In the rows, zero is written as 100.
Each path below is one point turned by a fixed rotation once a step. After each direction that follows a path, write how fast that rotation turns it, in degrees each step (0 if it stays still).
Each turn is a multiple of 5 degrees from 10 to 175, or 0.
Each row of a path follows its step; steps can be skipped.
path 1
step 3: [109,  83,  67, 114,  84, 109,  82, 110, 107,  78,  66, 122,  67,  94,  59,
 101, 135, 100, 105,  99,  87,  88, 123,  98,  88, 111,  75, 120,  72,  94,
 128,  88, 136, 105, 127,  85,  78,  79,  91,  73, 117, 121,  86,  53,  76,
 105,  98,  99,  27, 131,  62, 126,  66, 109,  66,  80, 112, 112,  84, 126,
 101, 124,  35,  87,  83, 104,  77, 106,  69,  87, 144,  67]
step 7: [ 76,  57,  69, 103, 131,  93, 102, 122,  90, 105,  73, 124, 102, 100, 131,
  93, 135,  78,  75,  73,  93, 145, 110,  84,  72,  75, 129,  93,  97,  67,
  89,  65, 133, 117,  73, 124,  89, 117, 145,  95,  86, 152,  86, 106,  83,
  91,  65,  96,  94, 106, 134, 159,  72,  46, 101,  75,  52, 120,  78,  95,
 101,  84,  83,  98, 104,  81,  95, 102,  84,  78, 136,  93]
step 11: [ 65,  99,  63, 133, 145, 126,  77, 122, 134, 101, 106, 107,  82, 130, 102,
 143,  91,  99,  80, 110, 125, 107, 127,  89, 121,  92,  79,  73,  55, 117,
 120,  71,  80, 135,  83,  73, 100,  94,  90, 116, 119,  79,  74,  71, 112,
  61,  68, 139, 122, 122, 114, 132,  83,  77,  52, 109, 118,  97,  95,  92,
 128, 110, 118,  77,  98,  65,  74,  93,  94,  41, 110,  73]
step 14: [108, 110,  76, 117,  87,  91,  44, 104, 112,  98,  96,  95,  53, 133,  68,
 123,  97,  90,  64,  96, 126, 131, 136, 118, 115, 103,  77, 100,  78, 116,
 108, 125,  97, 119, 125,  63,  97,  59,  91,  98, 146,  92,  68,  63,  99,
  74,  75, 108, 100, 104,  57, 140,  55,  75,  67,  99, 103, 111,  93, 113,
 102, 110,  94,  70,  77,  92,  69,  91,  45,  74, 145,  78]
step 20: [ 87,  87, 107, 119, 120,  85,  83, 152, 101,  74,  84,  57, 118, 144,  84,
  98, 103, 146,  90, 118, 102, 122,  82, 110, 103, 104,  76, 104,  57,  99,
 147, 128, 128, 101, 145,  80, 105,  69, 119,  85,  71, 116,  73,  92,  84,
  57, 124, 103,  64, 160, 122, 133,  69, 103,  44,  79,  90, 103, 116,  86,
  79, 116,  85, 100,  77,  95, 106,  91, 101,  77, 114,  70]
step 21: [ 99,  87, 116, 142, 143,  62, 108,  98,  95,  81, 101, 120,  99, 106, 129,
 102, 110, 102, 114, 107,  84, 159,  98,  70, 128, 104, 129, 104,  70,  89,
 121,  92, 101, 104, 100,  78,  82,  98, 148, 119,  95, 121, 112, 100,  83,
 109,  77,  67,  82, 104, 104, 149,  87,  55,  83,  77,  50,  84,  64,  85,
  75, 105,  53,  69,  62,  75,  70, 128, 153,  70,  96, 102]
step 23: [ 77,  89,  82,  88, 112,  77,  85, 147, 110, 102,  77,  86, 109, 147,  96,
 141, 106, 105,  51,  95, 112, 131,  79,  94,  66,  83, 100,  81,  79,  72,
  75, 107, 140, 103, 111, 136,  83, 114, 124,  92, 101,  92, 103,  77, 113,
  53, 106, 131,  49, 164, 107, 152,  79,  82,  68, 120, 112,  96, 104,  92,
  77, 124,  99, 116,  92,  93,  89,  96, 100,  46,  99,  67]
step 24: [102,  81, 103, 117, 111,  71,  73,  91, 119,  93,  90, 131, 137, 112, 135,
 110, 110, 116, 119,  62,  88, 140, 113, 103, 105, 139, 162, 137,  98,  74,
  96, 104, 106, 103, 109,  93,  90, 114, 122, 128, 144, 144, 134,  92, 118,
  92,  88,  92,  89, 131,  80, 132,  80,  31,  59,  65, 111,  98,  85,  74,
  92,  92,  64, 112,  69,  66, 106,  80, 116,  69, 108,  95]
Speeds:
[100, 103,  93,  92, 110, 104,  99, 101,  91,  96, 101,  97,  94,  93, 101,
  99,  91, 110,  99,  99,  87, 104, 101, 102, 102, 110,  94, 102,  95, 102,
  94,  91,  93,  91,  97,  90,  90, 106,  96,  92,  85, 109,  99, 104, 105,
  99,  95,  96,  96, 101,  99, 101, 103,  95,  94,  93, 104,  94,  93, 100,
 105,  96,  99,  99,  97, 109, 108, 100, 102, 101,  99,  93] : 85
[105,  96,  95,  98,  99,  84, 105,  97,  91, 101,  99, 105,  91,  94,  92,
 107,  91,  94,  97,  99,  99, 109, 102,  96, 100, 101, 102,  86, 102, 105,
 101,  98, 106,  99,  92,  96, 101,  95, 100,  93,  93, 101, 102, 102, 103,
  95, 111, 103, 104, 105, 102,  97, 105,  95,  98, 112,  88, 105,  99,  99,
 100, 106, 111,  99,  95,  98,  95,  99,  98,  90, 102, 107] : 155
[107, 105,  94, 109,  95,  99,  95,  97, 112, 104, 105, 105,  97, 104, 101,
 108,  98, 103,  98, 104,  96, 100, 100, 109,  94, 101,  90,  99,  95,  95,
  94,  97,  97,  98, 108,  96,  89, 102, 106, 104, 109, 100, 109,  94, 104,
 107, 103, 105,  92, 102,  96,  95, 116, 102,  98,  97,  96,  89,  96, 105,
  93, 109, 101, 103, 101,  97,  94,  96, 107,  89, 101,  98] : 35
[ 97,  98, 104, 103,  97,  87,  96, 102, 103, 105, 103, 111, 105,  99, 102,
  96,  97, 104,  98, 103,  94,  93, 106,  96, 106, 103, 105, 102,  98, 101,
  98,  98, 103,  92, 101, 100,  93,  96,  96,  97, 101, 106, 109,  98, 105,
 110,  84,  96,  90, 103, 115, 105,  93, 103, 111, 108,  98, 105, 105,  94,
 101, 110,  95, 104,  91, 101, 101, 101, 100, 103,  96, 105] : 125
[ 95,  97, 101, 103, 103,  98, 103,  91,  98,  96,  93,  94, 107,  95,  94,
  97, 100,  94,  97,  98,  95, 115, 102,  97,  93,  95, 100,  96, 100, 101,
  97, 105,  95, 102, 101, 102,  99, 105, 101, 109, 106, 106, 102, 104,  99,
 104, 107,  99,  96,  97, 109, 107,  95,  96, 109,  93,  97,  99, 106, 107,
  90, 113, 107, 100,  99, 111, 113, 105, 102,  97,  91,  87] : 130
